In the rows, zero is written as 128.
The rows below come in pairs that one turn or mirror swaps. Which row does each named row swap with?
The rows were stretched afterwards, more along some directions than others.
nefu: [119 106 124 107 104 129 126 129 155 126 127 132  85 137 111 145]
Vom: [129  76 100 135 138 109 138 115 108 114 110 103 114 118  90 156]
pez: [123 135 131  76 150 149 147 131 137 167 152 117 122 136 136 132]
feko: [119  48  89 111 142 118 154 116 115 119 100  88 103 101  75 157]
fof: [107 116 135 103 109 125 133 132 146 144 127 133  80 149 123 139]
deg: [121 136 131  84 143 146 142 132 144 159 154 118 132 135 130 133]
nuraf: [133  77 143 103 105 103 128 113 111 134 131 137  88 116  95 150]
gopi: [100 100 123 110  95 129 122 127 139 145 105 124 116 158 139 144]
zime: [125 146 127  87 149 144 135 135 138 154 151 123 129 136 129 131]
kop: [136  79  83 133 113 126 137 117 128  99  91  99  95 105  90 148]
vaz: [ 90 132 134 112 135 124 128 140 111 131 138 141 146 115 127 128]
mitab: [ 94 135 132 110 131 127 122 144 112 139 139 147 154 121 142 124]
gis: [117  76  99 125 131 124 153 136 134 117  81  87  97 108  96 150]
dup: [119  86 126 121 100 113 126 121 117 133 140 149 102 131  93 146]
ruva: [125 138 136  79 138 141 137 134 140 141 149 120 129 146 139 134]
Tufum: [121 123 132 112 102 119 131 122 136 143 127 147  93 139 120 145]
Mipub: [110 144 122  96 141 150 143 141 146 158 147 114 139 149 149 132]
gazom: [115  99 126 123  97 118 127 123 137 139 128 136  97 141 118 143]
Pusul: [134  69  96 125 139 122 156 131 110 118  93 105  92  98  70 152]
zonu: [109 137 137 110 126 130 121 132 104 127 143 156 143 111 131 127]
dol: [140  81  91 134 109 126 140 120 108 101  83 108 122 112  97 160]
lep: [144  79  93 135 120 131 157 120 114 109  95 102 115 106  84 162]
kevul: [125  80 122 119  93 112 114 120 122 121 127 143 105 141 102 144]
zepal: [157  92  93 148 107 116 136 124 104  95 104 122 131  97  76 158]
Vapa: [ 95 138 135 103 137 127 129 141 111 139 131 144 149 116 137 128]
mitez: [135  84  82 144 129 121 143 128 131 110  87  93 112 101  81 157]
Vivub: [134  75  88 139 123 125 154 118  99 131 103 105 121  96  79 158]
Nepip: [107  97 139  98 104 128 128 118 130 120 132 136 101 141 109 150]
Kelip: [124  94 128 124 105 127 134 114 117 140 148 146 107 135 104 141]
buto: [106 137 140 104 116 131 137 141 128 132 143 139 130 115 133 128]
Bokiv: [103 131 137 101 133 134 134 139 112 132 134 145 132 110 128 126]
mog: [138  88  88 140 116 123 152 122 130 117  91  92 102 106  90 158]
dufe: [ 97 143 125 109 138 132 133 135 113 136 140 141 148 113 132 131]
benoz: [120  72  87 147 130 119 134 120 112 100  86 107 130 107  91 156]
dem: [141 105 124 104 102 116 131 112 129 140 131 136  84 127  91 153]
fud: [131 154 131  89 135 148 141 136 141 151 149 122 133 140 140 131]
Mup: [116  96  95 128 122 122 156 133 141 113  82  92 109 116 100 157]
Rur: [134 109 126 122  98 122 119 123 114 134 138 160 129 144 120 146]
Sufe: [122 133 120  92 149 139 139 132 127 164 143 115 143 138 130 135]
dibuk: [ 97 122 136 100 130 121 121 142 110 124 135 142 147 118 133 131]
futen: [111 100 138 111 112 123 132 135 121 135 121 144  98 141 104 144]
Soko: [111 140 122  90 151 145 140 140 135 165 143 117 137 143 132 131]

Mipub swaps with buto
lep swaps with dup
mog swaps with gazom

